Each path below is one point turned by a fixed rotation once a step. After each direction that follows a path, write how fast that rotation turns it, in degrees each step (0 if it stays still).
Each turn is a multiple of 5 degrees from 10 to 175, or 0.
Each row of a path follows its step; steps can be skipped.

step 0: [ -7.7 -24.5  -3.7  -1.1  28.0  10.1  14.5  14.5  19.8  10.7 -17.5   2.0
  22.5   7.7  -1.1   5.4   4.1 -17.4  21.5  -7.6  14.5  18.9   0.2  22.1
  -2.3   5.2   9.8  -3.5  16.6  19.3   0.6  12.6   5.7   9.6  18.3   4.4
  -6.9   9.1 -16.1  -7.8  -3.6 -12.2  14.4]
step 1: [-16.6 -17.6  -3.4 -28.4 -26.2  24.1  16.0 -19.0 -15.1  10.5  12.8   2.7
   4.1  13.3  -9.2  -1.8   2.8  -7.0  -6.0   9.3   1.6  17.3 -17.9  -6.9
 -21.5  -1.4  10.4 -19.2  -4.0  -0.9  -6.8 -15.2  -4.7   7.9   2.8  -4.0
  -9.4  -9.2  -9.0  14.0  15.1 -16.6 -18.8]
step 2: [-15.6  20.4  13.2 -12.2  21.4  15.7  -1.5   8.3  -7.7   0.3   5.1  -0.1
   2.0  14.7 -26.5 -15.2 -19.4  -1.4  31.2  -7.1  -6.4  16.4  25.2  -1.6
  -3.4   5.4  16.6  15.6   2.8   2.2   6.1  14.1  -7.9  -7.0  -2.9 -16.9
  17.3 -11.0 -12.9  17.8 -10.3   1.5  -2.6]
step 3: [  5.1 -28.7 -10.3   6.0  -4.9   4.1 -14.3 -14.5   7.0  22.9  -7.3   3.8
 -28.7   5.3  21.0 -22.4 -15.4 -18.5   2.5  -1.2 -11.7  19.2   0.1 -13.5
 -18.9  26.3   1.6  -8.2  -1.1  13.1   6.1  13.6  -0.5  18.9   1.0   6.4
  14.4   3.7  -3.0   2.8  -6.0 -14.2   6.9]
step 4: [-12.0  -1.7 -17.5  -8.9  20.8  14.9   8.8  25.1  -5.9   3.5 -20.1 -17.3
   2.1 -10.7  -0.2 -16.8  -2.1  18.3   0.3 -17.2  15.7  10.0   7.5   6.6
 -15.4  -3.0  25.6  -6.0  -5.3  10.4 -11.4  -4.2  14.7  10.4  -7.3  11.5
   0.3 -21.7   7.9   5.4  29.8  -8.4  -9.5]
step 5: [-26.8  -7.3  36.5  -9.2   2.8   0.6   0.6 -12.0  -6.0   4.0 -11.3  13.8
  19.5  18.5  -0.5 -18.3  14.6  -8.9 -10.4   1.2 -15.8   5.8   5.8 -23.0
   0.4   4.5  -3.6   9.0 -15.2  11.6 -16.4  17.1   5.5   9.0  10.2   0.7
   1.1  -1.5 -20.9  -5.4  17.7 -15.1   6.7]
step 6: [ -2.4  -2.8 -10.4  -3.4  12.0   5.5  13.5  19.3   2.0  16.7 -10.6   0.9
   5.8   4.8 -20.7   6.4   5.4 -26.4  16.5 -15.8  -1.2  18.9  -5.1   9.4
  -3.8  16.4 -11.1  -4.5  33.4  -1.5   5.1  -2.2 -20.2  28.3  23.5 -10.1
   7.9 -16.1   1.5   2.1   3.3 -16.7  -4.4]
step 9: [-10.7 -25.2 -17.3  -7.3  -7.6  22.0   2.7  -9.4   4.2   6.9  -5.1  19.5
  -9.6  12.3  30.7 -16.1  -1.6 -27.7  13.1 -15.9   6.1   2.7   3.3   9.6
 -13.7  13.0  14.1   7.0   0.4   2.5  -8.4  10.1  18.1  -3.4  18.4   9.3
  -4.3  -9.7 -16.1 -14.0   0.5 -22.0   3.1]
step 10: [-26.6   2.8  -8.4 -12.8   6.6  17.7   9.7   4.9 -14.3  19.6 -26.0  -3.5
  28.9  -3.4 -11.9 -10.3  -6.6  -4.8   3.3   9.2  17.3  22.4  -0.8  -2.3
  -7.9  -1.5  10.6 -20.6 -11.3   2.0  -6.0   6.5  -7.0  15.4  -9.1   6.7
  -0.2 -14.0  -2.1  21.6   8.5  16.6 -24.3]
step 11: [ -8.1   2.4  24.2 -14.0   6.0   1.3  -8.6   4.6  -5.0  11.5   8.5   1.8
   4.3  36.1  -3.1 -15.4   3.9 -11.8   6.2   4.1 -30.4  12.8  16.7 -26.0
 -24.3  -1.5  12.2   8.2   8.1  -5.6  12.7  14.1   9.1   7.3  -2.1 -17.3
   8.5   0.7   5.9  -6.5  11.6 -23.5  -2.3]
[ 1.2  5.6  4.2  2.5 -4.4 -0.9  1.1  2.5  0.9 10.3 -2.4  2.6  3.4 -8.9
 -2.1 -0.3 -0.5  8.1  4.6 -0.1 -5.8  1.4 -5.8  8.0 -4.0 -0.2  1.9  8.9
  0.6  1.0  0.9  3.0  9.3  0.1  7.0  0.4 -2.2  2.0  2.7  5.7 -3.9 -2.7
 -3.8]	175
[ 2.8 -7.9  2.8 -1.2 -5.2  2.6  9.6 -2.6  3.3 -5.8 13.2 -2.7 -5.6 -5.5
 -7.9  0.6 -4.0  4.3  6.2 -1.7 -1.8  1.4 -0.2 -1.5  0.3  1.8 -0.8  0.7
 -0.2  1.3  2.7 -3.1 -4.0 -1.0  0.8 -5.9  3.0 -2.0 -3.9  6.4 -6.0 -1.0
  4.6]	65
[  1.9  -2.9   1.8  -5.1  -2.9  -0.9  -1.3   5.8  -4.3   4.7   1.9   5.0
   1.7  -0.6   3.2   1.2  -5.3  -1.2  -0.1  -1.2  -1.5  -3.8  -2.4 -12.0
  -5.3   2.5  -2.0  -4.7  -6.3  -3.2  -4.6  -5.0   7.1  -6.9   5.6  -0.4
   4.3   8.8  -5.1  -6.3  -3.5  -3.4   3.6]	170
[-0.1  0.7  1.8  1.4  3.9 -1.9  1.1 -4.6 -6.9 -1.4 -2.4  5.9 -5.8  4.6
 -3.0 -1.7  2.6  2.4 -2.8  3.7  0.9  0.3 -0.4  5.6 10.0  5.3  5.3  0.0
 -0.6 -8.9 -6.1 -9.6  6.1  0.0  4.3 -1.9 -4.0 -5.1 -8.7  3.6 -0.5 -4.8
  1.5]	95
[ -0.5   0.1   1.5  -3.5   5.8  -8.2  -4.4  -4.2   7.1  -3.0  -1.0  -5.8
  -5.6  -4.2   4.0  -0.6  -5.1   7.6   2.1  -1.5   6.9  -5.0   2.8   4.0
  -4.8  -2.3  -1.1  -3.3  -5.6  -0.2  -3.1   2.5   0.5   7.1  -1.7   1.0
  -3.6   1.3  -2.7  -3.7  -4.8 -12.1  -1.4]	80
[ -1.8  -1.8   7.1  -0.6  -8.7   3.3  -0.6 -10.5   0.4  -1.8   5.8  -1.1
  -4.1   6.0   4.8  -3.0  -2.1  -2.6  -3.7   7.7   4.6  -6.6   0.2  -1.9
  -0.5   0.3   0.6   2.7   4.9   0.4   2.3   5.6   8.6   2.9   7.0   2.0
   1.6   1.9   7.4   1.0   5.9  -2.8   3.2]	175
[-4.9 -4.7  2.9 -2.6  0.8 -6.5 -0.6  9.6  1.2 -7.1  3.2  7.7 -4.1  1.1
 -2.7  0.8  4.2 -2.9  1.5 -3.8  6.1 -3.6  6.8  2.7 -3.2  1.1 12.8  8.7
  1.4  1.9  3.0  1.0  2.0 -5.4  1.2  1.0  0.2  1.3  2.2 -4.2 -1.9  2.0
 -5.1]	155
[  5.6  -9.6  -1.9  -2.9  -0.5  -1.7  -0.6   5.7  -1.6   3.3  -1.8  -8.7
  -4.5   1.2   1.0  -1.8  -0.9  -7.3   6.0   1.7   2.9  -0.5 -10.9  -1.7
   5.5  -1.6   2.9   0.0  -0.4  -0.1  -4.8   0.0  -2.2   0.0   5.1   8.8
  -7.2  -5.0   6.7   1.3  -6.1   1.1  -1.4]	120
